(in the rows, 128 means zero)
The rows below come in pairs that one turn or mirror swaps. Which row does each named row swap with?
The rows were stretched afterwards, more along some directions than others.
K_562: [103 103 145 176 127 144 117 114 135 145  79 143 160 149 126 151 148 108
 110]
K_331: [164 114 114 143 163 146 127 135  99 130 131 144 129 124 129 117 150 140
 146]
K_866: [153 121 142 187 140 110 135 137  99 142 102 148 113 136 112 143 137 121
 134]
K_34: [145 147 123 128 111 108 126 163 106 119 169 122 108 119 109 133 111 132
 137]
K_471: [ 99 137  87 123 104 163  96 122 117 120 146  99 145 135 119 138 136 103
 115]
K_412: [176 148  94 137 115 147  97 149 108 114 128 156 110  70 146 120 117 172
 139]
K_592: [104 135 102 111 140 150 109 116 147 134 133 129 144 113 123 146 121 130
  94]
K_86: [164  98 130 115  98 123 124 126 127 120 194 128 106 114 110 134 101 158
 105]
K_563: [102  65 108 107 113 129 137 108 104 172 146  91 131 146  97 129 146 112
 104]
K_577: [167 114 136 119  98 126 125 123 123 121 184 119 106 123 105 140 114 153
 107]
K_349: [103  99 107 155 102 123 129 119 117 152 135 102 138 109  86 122 134 109
 130]
K_495: [177 145  95 132 115 148 105 150 111 117 124 141 111  68 154 119 107 178
 130]
K_746: [107  63  91 102 117 139 136 110 114 161 170 106 131 127  96 115 140 122
 102]
K_43: [ 90 139  85 132 125 147 102 116 107 126 101  98 146 135 137 138 148 109
 104]
K_147: [147 148 138 128 115 105 122 155 107 124 166 119 118 129 116 138 103 133
 146]
K_992: [107  99 117 156 107 112 127 106 128 165 139  95 139 130  86 134 139 104
 115]
K_586: [ 95 147 110 145 133 149 106 126 114 141 126 124 154 163 122 154 148  83
 118]
K_657: [112 119 110 173 116 135 109 123 104 179  88 117 147 149 129 137 142 117
 137]
K_255: [164  96 143 144 134  97 128 129 108 141 114 121 120 144 144 151 124 143
 130]
K_979: [109 126 156 176 132 152 111 114 122 136  86 148 158 148 120 146 148 111
 126]
K_123: [163 109 135 128  81 122 128 129 118 122 188 116 103 113 111 129  94 157
 126]
K_863: [ 87 103 128 175 128 161 118 124 123 146  64 145 162 117 126 142 147 102
 123]
K_358: [105  65 106 102 103 142 132 113 106 164 166  92 129 129  98 112 135 121
 103]
K_678: [104  99 137 158 130 159 116 128 136 136  90 154 159 109 116 135 140 111
 114]
K_551: [117 101 130 159 113 106 133 114 133 159 133 104 134 128  87 130 134 111
 121]
K_502: [162 123 107 130 159 140 135 132 111 126 139 132 125 122 130 118 150 145
 138]
K_904: [170  98 128 127 142  98 117 122 111 141 124 107 117 135 149 142 115 148
 121]
K_588: [158 105 136 117  83 129 118 116 122 132 200 107 110 131 107 136 102 149
 103]
K_692: [146 124 137 194 122 108 129 145  87 139 102 137 109 128 119 138 121 129
 148]
K_912: [100  70  99 104 111 129 138 111 106 154 160  91 125 138 108 111 130 122
 113]
K_719: [ 99  91 152 150 111 151 109 119 130 139 102 128 156 129 112 136 132 106
 124]
K_179: [116 107 114 163 113 118 129 118 118 142 125 105 136 110  91 120 140 116
 132]
K_129: [149 143 133 126 110 114 123 161 111 117 172 129 111 108 109 133 107 137
 135]
K_720: [ 64  93  86 180 115 159 110 107 112 152  81 142 157 127 104 160 162  90
 102]
K_600: [154 103 103 126 151 148 131 137 110 134 144 124 128 112 124 111 143 140
 134]
K_767: [146 145 133 126 102 112 121 152 116 122 178 118 117 112 108 134  95 138
 142]
K_858: [104 155  88 137 121 158 102 118 129 131 122 110 149 132 139 151 130 111
 108]
K_593: [172 166 116 151 111 135 102 156 117 111 120 136 111  89 147 124 106 172
 135]
K_966: [161 109 141 130 100 127 130 125 124 110 186 131 105 118 112 122 103 159
 123]
K_339: [131 101 103 151 118 134 103 111 113 175  97 130 140 116 132 132 136 135
 130]
K_424: [109  94 135 157 152 125 119 128 140 134  74 140 141 129 130 136 138 111
 103]
K_37: [137 125 106 114 158  96 134 121 119 159 125  89 114 135 127 128 124 125
 106]
K_17: [170  98 140 134 125 103 119 129 113 146 145 109 120 148 140 153 107 142
 125]
K_596: [138 137 110 123 150 104 131 120 120 159 137  84 117 132 125 119 111 136
 122]
K_516: [111  77 101 104 102 135 140 117 109 160 168  90 125 121 102 107 124 128
 121]
K_332: [128 104 103 160 118 144 111 113 105 183  97 125 147 133 135 137 136 128
 132]
K_514: [ 95 137  73 126 116 156  99 120 123 135 134 108 153 138 127 151 139  99
  97]
K_748: [112 147  97 150 150 148 109 132 124 126 128 136 140 162 128 145 148  99
 112]
K_662: [103 108 131 160 130 138 113 117 138 129  81 128 148 107 120 134 143 107
 103]
K_197: [106 148  86 125 133 160 110 135 119 117 122 122 144 134 140 136 147 117
 106]

K_34 pairs with K_551
K_123 pairs with K_516
K_767 pairs with K_349
K_197 pairs with K_562
K_858 pairs with K_863

The rows below come in pairs that one turn or mirror swaps. Which row does each named row swap with?
The rows were stretched afterwards, more along some directions than others.
K_236: [124 137  91 162 128 116 109 125 125 156  89 191  86 148 113 151 109 127
 101 186 133 118 138 118 118 146]
K_225: [127 121 115 141 129 122 117 151 127 103 121 135 131 165 143 161 128 122
 132 130 137 148  92 120 125 125]
K_518: [ 91 108 130 150  85 141 107 145 153 124 128 121 127 105 131 123 127 135
 149 163 128  74 154 138 108 119]
K_188: [150 155  96 148 165  94 122 112  91 126 111 137 135 152 119 123 116 115
  83 115 145 156 136 156 130 114]
K_839: [120 111  96  99 132 149 127 113 134 116 111 178 158 114 139 141 121 138
 123 123 126 152 105 119 115  99]
K_46: [130 138  64 109 150 142 112 155 127 100 126 121  99 143 107 155 156 132
 151 101 157 165 113 122 137 154]
K_735: [181 123 147 115 142 104 120 127 107 156 146 162 120 139 113 106 100 133
 110 105 131 115 111 134 134 105]
K_377: [101 126  93 122 103 142 114 107 145 123 127 150 135  86 135 177 132 149
 104 104 136 136 114 153 131 118]
K_441: [112 146 109 127  70 120 121 151 113  92 108 130 129 134 155 126 172 125
 112 147 122  93 121 115 138 141]
K_763: [ 87 132 123 139  76 116 138 151 107 102  99 137 158 102 139 101 132 139
 117 152  98 131 142 116 120  95]
K_740: [127 125 145 163  68 155 143 136 138  93 111 173  81  81 131 137 130 107
 106 166 114  79 146  93 108 157]
K_504: [104 125 125 167  98 152 149 155 157  93 114 103 150 135  99 128 141 127
 114 127 134 123 156 115 149  92]
K_963: [148 174  78  91 120 122 116 134 137 122 120 153  94 154 150 113 164 124
 143 164 157 106 128 112 147 146]
K_247: [138 123  85 151 136 140 128 149 129  71 119  90  83 148 116 146 129  90
  97 137 171 118 158 123 130 158]
K_264: [104 114  85 122 137 160 100 144 169 100 128 115 150 130 116 165 139 122
 155 123 151 149 121 136 125 113]
K_237: [111 122 111 141  69 112 118 133 144  80 141 102  80  67 130 117 132  99
  94 149 142  86 177 131 121 137]
K_730: [ 93 121 120 191 106 120 136 173  97  84  96 105 152 111  93 147 130 135
 101 108 150 119 156 137 139 103]
K_344: [102  99 131 132 119 113 142 145 141  91 128  76 117  90 110 157 109 104
 125 136 135 140 149 140 123 144]
K_449: [110 111 118 130  65 149 123 105 162 114 132 164 115  98 158 148 113 131
 135 146 101 102 123 106 119 118]
K_399: [160 135 124  71 139  99 125 105 100 146 145 164 128 148 146 132 126 149
 111 125 124 156  86 120 137 119]
K_784: [154 155 121 148 139  98 120 164 113 154 115 161  69 153 120  92 114 133
 113 171 139 129 139 119 110 150]
K_591: [145 104 130 123  66 123 113 106 140 127 153 173  73  73 138 109 125 121
 141 164 122  59 149 112 102 132]
K_837: [ 99 124  79 104 111 168 131 137 169  62 127 108 146 122 125 171 171 109
 167 111 139 130 121 113 157 125]
K_32: [166 122 112 163 146 117 120 111 118 137 139 160  92 125 116 160 154 101
 101 125 159  96 128 140 124 145]
K_87: [100 114 126 166  89 139 125 174 118  78 107 113 117 105 105 140 108 117
 111 139 157  99 170 122 124 123]
K_519: [148 124 112 113  79 118 140 130 127 103 143 132 100 125 134  98 152 110
 124 146 132  98 129 109 127 121]
K_549: [124 119 125 166 131 105 112 181  86 105 125 100 110 115 102 140 131 139
 126  95 154 138 118 146 105 165]
K_373: [120 143 134 156 126 111 137 154 142  93 118 128  98 160 159 136 161 111
 112 158 153 112 129 128 146 140]
K_892: [116 142 126 163  85  90 136 120 105 128  94 170  76 131 147 118 120 124
  74 185 128  94 157 121 129 132]
K_841: [ 84 121  89 131  77 131 110 124 172  93 155 112 106  97 117 175 124 112
 138 135 143 101 132 140 119 145]
K_26: [130 130 131 156 123 108 103 121 110 117 141 107 122 101 158 123 153 126
 116 145 129 155 139 140 133  98]
K_806: [119  90 112 128 160  99 121 134 104 111 115 105 104 118 116 141  89 110
 127 140 139 143 137 137 115 155]
K_725: [ 99 109 133 160  98 138 142 122 116 103 103 135 119  75 118 123 123 112
  93 157 134  86 172 126 111 128]
K_727: [ 86 141 104 131  62 155 144 150 145  80  81 138 155 120 121 134 129 129
 108 115 124 120 142 123 149 101]
K_870: [151 153  81 103 132 121 119 103 126 125 126 150  97 162 175 133 152 122
 111 134 124 140  99 116 126 161]
K_379: [145 143  83 132 149 118 106 110 144 113 145 133  67 145 168 138 154 104
 121 163 125 150 139 107 133 138]
K_202: [106 120  92 142  76 153 129 140 180  77 133 118 117 100 140 150 166 104
 167 124 109  83 132 114 146 132]
K_670: [115 111 151 141  97 131 143 126 147 109  99 153 114 124 157 112  96 114
  99 166 105 107 158 112 121 100]
K_322: [121 111 158 151  58 122 139 163 127  74 128 108 105  99 120 138 127 123
 117 157 142 110 149 125 112 138]
K_884: [157 152 108 131 137 115 126 148 123 134 145 157 113 128 116 152 136 123
 102 137 147 174 101 124 117 138]
K_635: [120 119 119 116 103 144 146 133 142  96 114 152 157 128 118 147 135 133
 105 101 136 138 106 132 139  87]
K_800: [ 69 160  97 156  82 170 110 168 155 107 114 136 155  90 131 172 148 140
 126 123 130 120 137 118 148 131]
K_303: [118 122 123 171 147 129 124 134 160 131 136 119 102 135 123 175 112 113
 111 146 140 137 137 132 122 151]
K_437: [128 105 122 160 103 137 133 126 131 151 114 177  84 123 100 130  73 130
  80 176 136 118 139 125  74 159]
K_543: [126 141  99 149 126 100 149 135  88 110 114 107 113 128 140 120 160 116
 143 135 134 128 139 135 129 138]
K_394: [111 106 108 136  60 115 108 120 167 100 148 135  85  77 126 133 108 118
 116 164 129  92 135 127 127 128]
K_717: [149 158 134 133 153 103 152 134  99 148 113 135 150 144 117 121 106 126
  82 125 122 173 123 140 119 114]
K_602: [ 95 136 149 157  82 118 154 148 124 155 115 131 135 101 112 144 115 129
  83 149 100 126 149 137 120 120]
K_838: [116 103 128 151 154 102 144 152  90 105 115 118 123  79 119 145 134 107
 113 134 130 129 155 139 112 129]
K_605: [116 109 150 178 104 109 143 133  91 112 102 152  85  88 138 134 117 117
  98 171 125  95 151 125 111 138]
K_683: [125 155  96 143 128 148 130 152 130  99 111 140 137 135 106 182 144 125
  94 117 158 168 102 127 139 148]
K_127: [138 101 122 142 132  96 119 126  71 100 116 133 129 130 126 113 111 141
 145 140 129 149 133 120  97 128]
K_576: [115 146  87 112 119 148 138 151 154  86 122 136 117 137 111 178 168 100
 116 119 134 159 126 110 160 145]
K_666: [120 134 102 128 103 125 115 155 150  77 141  71  75  99 141 130 160  90
 123 149 142 115 176 117 159 138]
K_335: [131 147  97 122 140 134 142 105 145 136 123 174 115 142 152 138 138 121
 113 143 108 129 115 112 122 139]
K_535: [171 132 145 113 125  97 126 138  96 153 130 149  98 153 134  71 116 130
 141 160 129 120 128 113 119 119]
K_291: [143 127 111 156  70 131 109 118 134  78 125 136 100 141 126 149 148  99
 110 142 148  96 149 111 143 130]
K_396: [126 133  82 119 101 132 131  95 146  86 126 139 109 145 169 141 160  98
 146 118 128 100 121 122 136 134]
K_660: [146 116 128 106 148 142 149 131 138 137 122 166 152 118 131 121 143 133
 128 121 104 138 106 123 139  91]
K_898: [133 113 112 119 142 147 121 121 148 128 130 139 154 136 129 143 101 129
 144 140 132 167  96 108  97 120]
K_235: [103 120 104 139 138 108 153 108  87 101 117  99 127  99 120 141 145  92
 100 107 122 134 155 159 124 131]
K_582: [124 131 125 182  91 120 134 149 100  80 100 124 119 144 122 108 136 113
 119 150 145  85 155 105 115 138]
K_601: [106 141  87 122 138 118 128 157 166 114 132 103  79 131 146 137 139  83
 122 176 141  91 163 115 132 164]
K_282: [140 135  99 106 134 135 144  95 144 100 132 120 130 121 133 158 148 105
  95  91 149 138 107 141 127 138]
K_286: [113 108 149 121  89 113 143 130 110  84 130  98 114  91 148 104 150 112
 144 118 116  83 164 140 133 118]
K_409: [137 109  86 169 106 145 112 139 136 112 135 144  94 119 116 153 124 120
 132 165 158 121 115 108  94 166]
K_136: [142 120 111 123 124 112 123 120 152 127 174 105  68 106 135 161 142 107
 144 132 146 128 130 136 129 165]
K_111: [141 145  96 136 110 147 128 107 171 124 147 153  68 145 149 136 126 118
 131 169 125 136 144 106 115 157]

K_838 pairs with K_543
K_303 pairs with K_683
K_892 pairs with K_87
K_519 pairs with K_591
K_666 pairs with K_784
K_136 pairs with K_884
K_727 pairs with K_670
K_26 pairs with K_549
K_602 pairs with K_322

The rows below come in pairs that one turn or mirror swaps. Which row does each named row swap with?
The rows were stretched afterwards, more along some directions than others.
K_283: [140 143 156 112 143 110  96 121 180 109 131 149 153 109  90 112 140]
K_71: [157 179 104 170 145 107 102  77 182 106 138  97 158 103 121 143 134]
K_476: [143 147 128 132 114 109 112 110 157 133 139 136 108 130 148 105 122]
K_327: [114  96 160  91 134 138 185 148 148 132  91 132 133  80  72 150 135]
K_525: [177 135 121 142 155 110 105 108 185 123 141 103 174 135 114 120 125]
K_38: [160 170 105 169 157 106  84  97 155 136 145 106 178 126 139 115 142]
K_288: [140 182 116 156 146 107  69 100 146 137 155 120 191 131 127 110 144]
K_447: [147  95 150 114 144 107 132 147 178 139 134 163 126 134 121 109 120]
K_834: [129 148 150 128 138 101  99 118 182 111 131 154 157 107  97 115 156]
K_526: [155 182 116 169 142 112  94  85 156 125 129  96 174 122 128 128 149]
K_629: [141 163 119 167 155 110 100  88 160 119 127 109 160 132 113 143 138]
K_419: [112  83 155 104 144 139 169 147 143 126  89 146 157  80  61 135 144]
K_638: [136 114 126 151 121 116 145 105 155 119 123 142 116 108 113 129 132]
K_988: [149 111 122 132 138 111 132 112 176 134 128 157 137 140 127 109 127]
K_389: [127 122 140 122 130 110 120 133 132 154 129 169 141 141 120 101 139]
K_183: [153 105 121 164 150 127 140 121 161 125 105 157 133 118 110 112 137]
K_460: [138 140 118 161 123 106  90 114 130 140 148 161 141 159 147  93 138]
K_983: [111 105 148 119 135 128 171 135 141 133  96 131 125  79  84 154 150]
K_62: [134 131 129 158 123 116 134  95 147 132 117 146 124 126 135 125 131]
K_343: [169 154 133 151 151  95 107 104 182 132 142 105 168 130 120 129 131]
K_481: [153 189 111 168 151 101 107  78 169 131 145 101 170 109 140 140 129]
K_916: [166 121 117 139 130 116 107 126 140 132 148 165 148 151 128  89 135]
K_996: [129 154 152 110 135 119  92 120 168 120 136 147 149 116 102 122 143]
K_14: [140 129 150 110 156 119 129 129 173 118 104 114 160 103  99 136 124]
K_81: [120 101 158 106 132 122 155 151 139 129 105 137 144  90  77 149 146]
K_905: [148 108 109 155 135 117 109 107 170 132 121 156 143 149 128 113 143]
K_402: [154 115 114 173 123 115  91 108 146 124 140 156 147 144 130  96 136]
K_9: [156 158 106 170 162 105  86  84 175 135 143 108 186 129 112 129 139]
K_980: [140 128 112 143 153 117  94 115 191 121 130 106 172 143 113 125 137]
K_69: [164 177 113 173 150 110  91  77 167 119 131  97 165 117 135 139 131]
K_171: [119 103 161  99 131 124 164 150 146 136 100 133 139  76  69 134 142]
K_474: [143 148 166 111 150 111 103 133 167 112 135 164 165 106  91 110 133]
K_509: [135 169 138 148 134 101  77 111 168 106 138 141 152 118 104 119 152]
K_844: [167 153 126 144 159 116  75 120 162 135 144 119 190 134 114 101 143]
K_527: [139 166 117 131 133 120 112  90 162 133 136  76 136 118 139 144 126]
K_622: [150 126 133 142 126 137 130 118 138 130 133 143 123 132 135 104 109]
K_896: [119  97 170  93 139 131 150 135 168 126 107 158 124 122 111 123 122]
K_151: [171 150 126 166 147 104  91  99 195 132 154 110 189 122 121 120 122]
K_703: [139 140 137 143 124 105 118 104 127 142 124 158 124 128 135 118 142]
K_560: [148 119 135 141 133 116 104 140 126 147 142 171 154 126 121  85 136]
K_851: [109 128 142 108 126 121 155 124 130 131  88 125 142  76  76 155 137]
K_850: [146 116 112 159 130 111  95 104 168 139 138 162 157 139 130 116 127]
K_170: [137 154 160 118 131 118  85 116 180 117 136 140 153 123 103 123 143]
K_736: [147 141 173 108 139 132 117 118 181 117 133 145 144  99 100 113 130]
K_986: [161 160 113 147 154  97 109  95 167 130 147 108 180 120 116 109 143]
K_122: [146 178 103 156 155 114 104  74 159 126 129  97 157 106 133 130 123]
K_922: [113 105 159 100 130 120 169 140 148 142  88 133 133  73  76 152 143]
K_807: [166 111 116 168 136 119 109 126 159 138 136 170 151 144 118  93 130]

K_170 pairs with K_922
K_905 pairs with K_343
K_526 pairs with K_703
K_402 pairs with K_481

The rows below come in pairs that one turn or mirror swaps. Which row does each named row swap with?
The rows were stretched afterwards, more along some directions than others.
K_781: [112 123 120 132 122 149 157 126 143 132 106  98 147 144 156 127  91 157
 153]
K_153: [141 148 128 159 156 152 163 128  81 134 118 152 129 150 140 112 109 124
 100]
K_28: [ 87 123 133 113 122 120 125 130 165 131 147 122 133 144  86 132  97 143
 147]
K_61: [ 90 119 146 114 118 118 123 131 173 131 148 109 143 148 101 136 105 149
 151]
K_20: [135  92 176 146 139 105 155 104 122 140 109 144 148 133 138 136 119  97
 144]
K_462: [144 115 118 143 153 106 151 112  94 125  91  93 143 155 148 150 138 148
 144]
K_405: [128 152 112 181 136 149 156 130  70 132 114 159 129 147 145 107 112 135
 112]
K_833: [142 125 103 160 145 115 160 110  78 120  78 106 142 161 156 159 136 147
 135]
K_643: [ 83 148 117 113 125 130 129 129 151 135 152 131 135 148  96 126  93 140
 138]
K_608: [126 138 130  92 143 154 107 161 140 131 155 120  99 129 115 128 136 142
 130]
K_2: [148 114 148 137 119 139 140 130 136 128 124 155 125  77 184 128 160  94
 157]
K_56: [174  74 183 120  92 144 165 137 144 125 142 127 127 107 152 126  91 114
 191]
K_825: [176  89 170 116  90 154 165 146 138 127 149 126 115 100 154 127  96 116
 196]
K_269: [136 142 130 169 138 153 166 125  77 131 114 151 126 149 145 115 116 117
 100]
K_826: [126 111 115 150 135  92 136 104 100 126  95 100 153 149 147 154 144 152
 148]
K_400: [100 141 140 129 181 141  87 151 161 138 118 147 122 154  98 116 148 137
 124]
K_250: [138 129 127 152 126 130 150 117 112 130 118 159 130  95 180 131 172  96
 149]
K_814: [129 125 129  90 126 159 114 159 134 130 151 123  91 124 122 127 124 134
 136]
K_230: [158 137 106 158 139 107 146 112 130  99  76 129 163 106 129 140 142 160
 101]
K_408: [ 76 135 110 118 148  92 146  93  75 149 113 128 133 151  99 153 154 127
 102]
K_647: [158 139 112 166 130 107 145 106 126 106  86 146 155  99 136 136 140 148
  99]
K_708: [163  75 182 121  89 149 169 134 136 130 138 126 119 108 142 123  87 106
 186]
K_797: [108 121 142 156 175 106 131 111 113 140  97 150 153 156 112 140 136 117
 109]
K_554: [107 102 188 140  99 129 118 141 154 147 161 161 155 129  93  75  95 155
 145]
K_450: [124 133 106 154 146 125 157 110 129 120  82 108 168 134 141 125 111 173
 106]
K_287: [159 106 158 108 133 164 182 144 163 108  86  96 128 114  94 147  88 156
 130]
K_45: [113 118 130 119 113 162 149 142 159 136 124 100 137 145 142 119  91 158
 171]
K_770: [130 108 117 139 149  91 148 103  99 121  89  89 149 157 147 166 143 152
 146]
K_962: [138 142 123 174 147 144 157 124  73 134 108 157 134 150 147 112 113 132
 102]
K_531: [113 117 150 148 168 102 138 104 113 136 100 140 150 152 127 145 148 100
 107]
K_696: [151 144 111 178 136 102 141 106 129 103  85 142 167 104 132 132 154 166
 106]
K_144: [161  97 163  93 137 175 181 143 164 120  92  96 117 119  92 144  82 147
 134]
K_72: [ 95 120 143 112 124 111 111 130 170 131 146 107 139 148  95 141 108 150
 151]
K_530: [100 137 136 153 121  79 147  91  90 141 112 157 147 119 106 141 152 129
 119]
K_139: [ 97 108 141 117 127  93 119 117 159 133 126  97 149 149 114 151 118 156
 161]
K_226: [123 112 162 153 170 104 142 103 110 137  99 142 148 154 120 141 134  98
 109]
K_315: [117 105 187 141 109 148 124 136 123 147 159 177 140 126 128  75  98 127
 122]
K_971: [123 130 121  99 126 155 102 156 136 128 148 116 100 138 124 130 136 138
 127]
K_297: [157 101 167 105 114 164 156 148 167 123 131 136 114  60 142 133 133 118
 150]
K_742: [155 102 165 106 148 163 166 144 167 117  83  93 123 127  87 144  88 160
 118]
K_506: [ 70 142 107 113 145 110 124 108  80 147 129 128 127 153 121 145 150 145
 101]
K_416: [103 135 152 147 190 116 117 123 122 139 106 152 148 154 105 129 151 117
 101]
K_185: [131 126 116  93 124 166 110 160 124 134 148 129  87 128 126 121 120 123
 137]
K_107: [111  94 183 115 125 118 119 127 153 149 119 124 153 155  74  99  84 158
 130]
K_908: [173  89 161 114  88 157 148 149 146 117 142 123 107 111 146 122 100 117
 180]
K_909: [ 99 169  94 157 134 146 157 116 109 142 125 170 130 153 127 123  95 121
 133]

K_833 pairs with K_908
K_530 pairs with K_107
K_962 pairs with K_814
K_400 pairs with K_909
K_139 pairs with K_20

